In the rows, zero is written as 128.
Z: 4 groups of rows, each row roughly a mix of its group's hidden directions:
Z (147 x 10):
[[157 100 143 106 125 139 112 163 110 162]
 [104 135 107 119 129 154 143  83  98 105]
 [170 132 128 119 134 174 139 126 163 140]
 [160 133 135 146 109 157 121 120 150  81]
 [124 116 149 141 102  94 113 164  91 125]
 [170 129 114 107 105 160 119 158 149 134]
 [151 134 168 137 118 114 128 177 151 128]
 [150 139 129 118 155 134 121 157 147 180]
 [104 125  95 108 152 157 152 100 122 104]
 [132 168 111 124  88 112 135  99 133 155]
 [115 146 172 129 140  80 148 119 124 118]
 [103  95 109 116 125 157 124 120 129  80]
 [116 143 143 155 131 103  94 100  88 126]
 [113 117  95  87 137 131 118 144 111  88]
 [132 154 128 137  98  94 167 129 161 125]
 [134 141 148 141 109 160 174 127 122 162]
 [122 119 128 127 131 169 168 101  97 109]
 [156 144 141 108 136 107 153 111 176 136]
 [110 137  98 137 172 145 128 111  99 156]
 [111 128 151 128 143 117 155 129  88  84]
 [137 141  93 148 100  97 103 143 150 149]
 [127 119 106 137 124 168 177 107 113 118]
 [116 111 114 100 168 150 124 145 120 167]
 [ 92 112 143 128 132 103 165 122  89 128]
 [123 101 163 116 106 118 100 155  94 136]
 [105 147 127 110 148 132 120  87  93 101]
 [113 127 100 157 120 128  79 158 129 116]
 [118 115 150 118 121 129  88 129  77 110]
 [ 79 101 108 121 105 125 139 155 110 118]
 [105  80 120 128 126 120  94 159 114 117]
 [111 149 138 130 126 128 166 119  79 103]
 [109 155 130 113 122 122 110 123 110  70]
 [ 98 128 135 124 139 130 166 132  90  90]
 [158 139 116 110 156 121  99 109 171 139]
 [137 120 131 124 151 146 150 151 176 160]
 [141 163 114 134  92 134  81 140 139 126]
 [113 116 104 117 114 106  78 144 151 107]
 [123 107  91 121 142 123  96 124 168 154]
 [125 154  97 129 169 118 149 117 163 143]
 [ 92 114 123 132 130 132 101 119  92  86]
 [154 103 143 133 134 131 123 153 134 184]
 [161 145 144 125 152 132 122 145 135 181]
 [116  86 116 133 114 138 122 176 150 113]
 [173 131 129 140 120 154 138 163 129 163]
 [156 135 160 115 120  89 105 143 155 148]
 [147 129 117  93 110 163 165 149 118 112]
 [141  96 109 130 144 119 126 157 180 134]
 [140 101 157 105 130 106  78 132 115 121]
 [136 103 149 157 110 144 150 125 141 174]
 [144 136 148 120 139 152 170 127 101 166]
 [154 166 117 128  95 157 158 126 140 144]
 [155 132 149 127 138 185 142 123 150 141]
 [133 149 122 118 125  94 162 111 176 127]
 [155 123 153 136 146 127 107 156 127 178]
 [135  84 119 142 109 106 137 119 124 175]
 [128 105 142 141 164  99 158 147 145 157]
 [119 141 122 128 142 148 169  84  99 122]
 [171 141 171 150 125 127 144 137 113 105]
 [119  99  77 120 126 145 109 139 152 107]
 [ 89 133 137 117 132  81 109 107 124 104]
 [128  84 136  98 158 132 124 148 114  96]
 [149 123 140 151 120 123  90 156  88 148]
 [119 108 119 130 147 160 111 155  96 166]
 [128 174 128 123 153 135 148 127 173 114]
 [140 145 154 155  94 103 150 146  96 129]
 [111 108 143 108 130 121 136  80 101  96]
 [128 162 125 122 173 105 133 110 154 153]
 [156 167 159 128 101 109 127 107 109 112]
 [153 116 134 112 155 166 168 114 147 131]
 [149 118 134 118 151 133  77 105 149 102]
 [160  79 145 121 160 109 140 140 132 125]
 [103 115  76 116 121 135  95 122 115 110]
 [102 124 149 135 114 164  91 160 109 131]
 [102 131 130 131  95 116  90 140  85 134]
 [119 147 112 163  98 144 104 161 141 150]
 [127 141 132 106 178 139 102  95 125 148]
 [ 90 158 136 146 106 108  98 121 101 118]
 [131 106 111 124 151 191 133 130 130 136]
 [106 122 117 131 118  86  83 155 141 131]
 [158 151 136 134 107 132 172 135 167 128]
 [121 161 106 121 135 155 142 109 109  82]
 [134 165 137 128 156  90 126 104 146 156]
 [141 127 118 132 125 169 151 107 148  83]
 [ 99 123  96 118 165 126 150  90 141 128]
 [109 142 131 126 113  72 157 103 134 128]
 [152 143 122 129  93 174  99 132 111 140]
 [ 93 121  92 125 125  95 106 133 158 108]
 [131 122 116 155 117 166 110 118 119  78]
 [115  92 166 131 169 110 127 116 110 118]
 [135 108 149 148 135  99 141 164 137 170]
 [159 123 138 147 136 123 117 162 139 179]
 [152  88 134 125 103 139 139 160 141 161]
 [152 128  96 102 146 162 146 120 163 120]
 [106 137 142 125 100  81  99 138 129 101]
 [131  85 131 126  99 151 112 157  96 119]
 [112 120  99 151 135  77 109 108 111 140]
 [131 116 122 136 125 185 163 101 126 130]
 [141 115 122 134 110  88 101 159 164 138]
 [ 97 100 107  93 145 121 155 133 107 105]
 [162 103 136 128 107 114 124 158 131 173]
 [131 146 182 120 145 114 126 159 140 105]
 [138 153 146 104  98 174 146 131 109 122]
 [117 113 113 145 137  69 111 126 143 152]
 [ 88 106 116 139 114  94 112 147  97 141]
 [143 139 151 151  94  85 139 143 120 153]
 [129 104 121 125 148 174  99 113 110  99]
 [108 173 120 145  98 121 161 108 113 136]
 [112 119 122 125 133 119 100 175 114 170]
 [163  87 117 121 148 113 120 138 161 151]
 [140  97 114 146 111 106 118 156 161 161]
 [131 119  78 124 107 134 120 161 129  94]
 [122 120 118 115 145  88  82 153 149 132]
 [103 133 121 127 143 148 157 122  73 116]
 [159 141 139 135 122 118  99 169 156 154]
 [159 152 133 125 164 134 133 125 138 177]
 [173 121 141 127  84 140 142 145 116 150]
 [130 116 130 115 160 140 105  77 119 101]
 [128 119 138 118 163 111 102 167 156 154]
 [ 97 111 119 125 104 139 162 112 112  87]
 [135 128 129 134 136 166 185 111 127 112]
 [169  87 139 103 140 146 144 151 137 135]
 [ 78 100 116 119 107 106 125 128 107 103]
 [181 148 139 120 122 158 133 114 156 136]
 [165 147 125 151 119 102 101 113 160 149]
 [146 148 143 113 133  89 101 121 170 116]
 [182 144 162 136 129 141 125 135 129  99]
 [107  92 141 134 165 148 109 154 143 149]
 [162 125 171 119 126 135 113 153 112 162]
 [146 137 120 135 103 181 160 126 117 110]
 [149 161 124 118 136 134 170 110 163 147]
 [ 90 121 146 120 165  91 122 106 116 142]
 [109 147 119 131 111 122 145  79 114  90]
 [140 109  94 115 157 126 145 107 169 148]
 [132 137  76 118 113  92 107 136 131 105]
 [149 132 134  97 160 146 164 111 150 152]
 [107 152 132 120 108 113 119 115 122  70]
 [121 130 113 147 103  68 113 115 121 122]
 [134 124 161 140 110  79 102 125 125 155]
 [114 136 101 123  90 152 100 111  99 106]
 [141 121 103 117 134 176 147 164 144 112]
 [126 156 113 133 130 121 187 108 145 138]
 [106 118  85 129 107 141 116  90 100 138]
 [118 164 148 117 106 118 125 103 112  83]
 [155 137 144 118 142 131 125 179 158 104]
 [134 108 128 134  97  94 100 157 124 163]
 [143 147 126 147 141 179 163 138 142 113]
 [127 103 120 154 165 152 114 145 119 168]]

the two rows of each list that fit no group, in list order (the others fit one group, some only roughly):
  Z_624: [151 118 162 141 143 152 136 155 133 171]
  Z_88: [ 96 136  95 122 145 137  91 130 133  89]
  Z_671: [100 134 116 131 151  95  87 138 107 103]
  Z_619: [128 105 132 148 145 143 185 129 126 155]
  Z_971: [113 148 105 117 109 111  98 142 172 151]
  Z_417: [100 134 132 124 136  97 155  81 102 127]
  Z_518: [117 141  92 135 149 123 134  86 149  95]
  Z_396: [182 131 146 117 154 153 138 131 139 152]
  Z_290: [115  83 129 118 133 181 140 142 127 130]
  Z_820: [106 134 119 104 149 107  71 126 130 116]
  Z_756: [ 96 120 113 139 113 113 105 127 107  77]

Z_971 Z_396
  Z_41: [132  82 161 129 112 121 106 125  99 103]
  Z_978: [117  83 109 116 166 105 155 135 134 126]
  Z_25: [103 123 119 125 145  87  83 134 108 111]
  Z_852: [129 149  86 134 111 102 121 109 159 157]
  Z_743: [141 102 161 117 133 126 108 177 106 135]
  Z_549: [124 146 160 116  98 133  88 124  97 108]
  Z_920: [169 135 138 119 160 168 129 136 144 153]
  Z_291: [ 85 132 114 125 123  96  81 119 127 135]
  Z_725: [ 95 119 123 116 111 100 159 113 113 168]
  Z_758: [131 140 108 122 175 108  98 112 153 148]

Z_41 Z_743
  Z_247: [146 103 140 127 117 184 142 132 102 144]
  Z_699: [149 111 139 140 105 145  78 155 111 139]
  Z_48: [127 159 162 114 143  96 101  94 130 123]
  Z_288: [120 140 133 145 111 132 186 109 102 114]
  Z_646: [144 161 168 118 123  97 119  99 121 148]
  Z_188: [ 93 101 107 112 120 118  84 151 120 134]
  Z_158: [167 124 177 136 102 134 111 132 114 112]
  Z_358: [111  88  86 114 123 138 136 152 134 100]
  Z_251: [145  91 124 118 132 151 173 148 134 154]
  Z_664: [142 161 136 129 140  98  89 106 156 142]
  Z_848: [168 172 145 111 119 137 145 109 112 144]

Z_699 Z_664
  Z_970: [139 133 162 147 109 151 180 135 121 120]
  Z_17: [101 149 116 146 124  89  86 117 124 109]
  Z_256: [124  81 129 140 106 167 136 157 134 140]
  Z_403: [158 178 130 164 130 119 124 127 142 149]
  Z_791: [116 132 149 103 121 162 141 103 110  85]
  Z_76: [150 164 148 126  92 161 128 121 116 103]
  Z_377: [152 139 110 116 111 111 101 156 163  97]
  Z_279: [135  76 153 132 133 106 142 137 116 161]
  Z_850: [102 129  77 132 122 116  97 118 141 102]
  Z_642: [117 127  98 116 138 126  70 124 155 119]
  Z_975: [127 139  92 132 146 165  93 103 123 106]

Z_850 Z_975
  Z_220: [120  95 149 140 111 118 141 169  92 138]
  Z_590: [116 129 156 121 107  75 132 134 102 150]
  Z_684: [167 126 145 118 160 149 163 123 134 100]
  Z_445: [118 108  94 125  95 127 123 131  98  87]
  Z_117: [132 126  95 124 137 190 132 115 112 126]
  Z_468: [127 145 129 134 125  68 131  97 146 144]
  Z_870: [117 116 132 122 101 121  95 139  89  87]
  Z_544: [100 123 122 135 162 175 147 110 143 111]
  Z_96: [124 120 108 129 161 117  78 116 152 105]
  Z_606: [143 111 139 123 124 125 175 143 158 167]
  Z_882: [147 125 122 161  90 107 168 131 141 148]
  Z_811: [138 143 119 128 126 186 155 140 104 142]
  Z_746: [107 115  93 116 152 162 105 101 120 147]

Z_606 Z_811
  Z_211: [126 135 118 120 106 145 119  83 105  86]
  Z_229: [122  97 112 127 105  85 138 146 120 165]
  Z_487: [149 180 130 131 122 126 121  97 136  94]
  Z_224: [135  89 129  87 150 162 131 147 142 134]
  Z_697: [177 149 130 125  99 138 152 144 149 148]
  Z_514: [109 166 123 117 119 155 164 103 112 105]
  Z_22: [142  87 124 146 114 136 112 176 126 149]
  Z_237: [140 107 144 100 168 151  90 133 123 144]
  Z_893: [142 125 150 127 140 130 193 117 112 126]
  Z_57: [142 147 128 161  93  98 118 159 153 131]
  Z_36: [148 130 156 102 145 150 179 130 141 126]
  Z_135: [108 130  93 118 155  99  99 126 163 137]
  Z_519: [103 150 117 101 167 127 128  98 136  98]
  Z_827: [110 147 133 127 141 159 177 119 110  99]
  Z_894: [108 132 107 131  83 117 115  89 127 101]

Z_211 Z_36
  Z_620: [138 153 168  95 153 114 104 141 126 150]
  Z_414: [150 127 143 146 159 171 112 134 147 159]
  Z_676: [163 150  99 141 128 149 101 107 158 140]
  Z_918: [ 90 137  98 132 116  87 157 116 138 117]
  Z_733: [105 130 158 121 156  78 117 151 123 135]
  Z_477: [ 98 141  92 131 128  99 157 116 163 118]
  Z_133: [ 84 112 119 123 123 112  75 132 128 139]
  Z_860: [163 130 121 116 145 155 149 153 140 171]
  Z_470: [106 151  96 126 130  99 144 116 163  98]
  Z_896: [120 123 147 130 139  99  84 123  86 147]
  Z_169: [135 113 123 162 112 140 157 167 131 163]
  Z_930: [100 125 100 126  93 113  83 134 109 120]

Z_414 Z_676
  Z_524: [130  76 134 136  95 161 131 144 115 124]
  Z_79: [102 144 141 129  96 130 178 131 105 109]
  Z_467: [103 131 115 138 171  99 107  98 116 149]
  Z_249: [ 94 124 120 132 109 126 149 140  82  94]
  Z_339: [110  93  95 114 125 146 135 153 146 163]
  Z_123: [131 138 122 135 139 171 170 137 102 155]
  Z_492: [100 146  88 159 128 115 135  99 126 101]
  Z_504: [139 114 107 122  95 113  96 170 135 150]
  Z_790: [123 154 144 113 107 112  74 120 128 105]
  Z_567: [110 140 116 130 143 147 121  86 135  80]
  Z_772: [143 155 147 158 131  93 166 106 124 126]
  Z_364: [166 142 170 157 118 117  99 131 127 117]

Z_79 Z_567
  Z_959: [141 152 134 152 147 124 169  88 143 116]
  Z_8: [141 149 140 129  96 156 116 162  88 124]
  Z_432: [124 135  90 151 134 166 137 103 136  94]
  Z_652: [142 106 142 128 108 167 147 171 148 132]
  Z_115: [168 157 162 135 134 105 146 121 154 140]
  Z_973: [127 159 147 100 147 109  91  99 147 119]
  Z_738: [133 129 138 148 130 101 167 150 140 173]
  Z_257: [107 157 130 139  93  99  99 107 120 155]
  Z_861: [143  85 139 128 133 126 108 179 117 122]
  Z_613: [132 144  91 110 156 156 169 117 138 128]
  Z_306: [152 114 120 130 155 162 134 124 176 146]
  Z_842: [113 152 133 140 122 179 168 132 114 122]
  Z_934: [128 107 153 119  84 124 142 154 111  93]

Z_738 Z_934
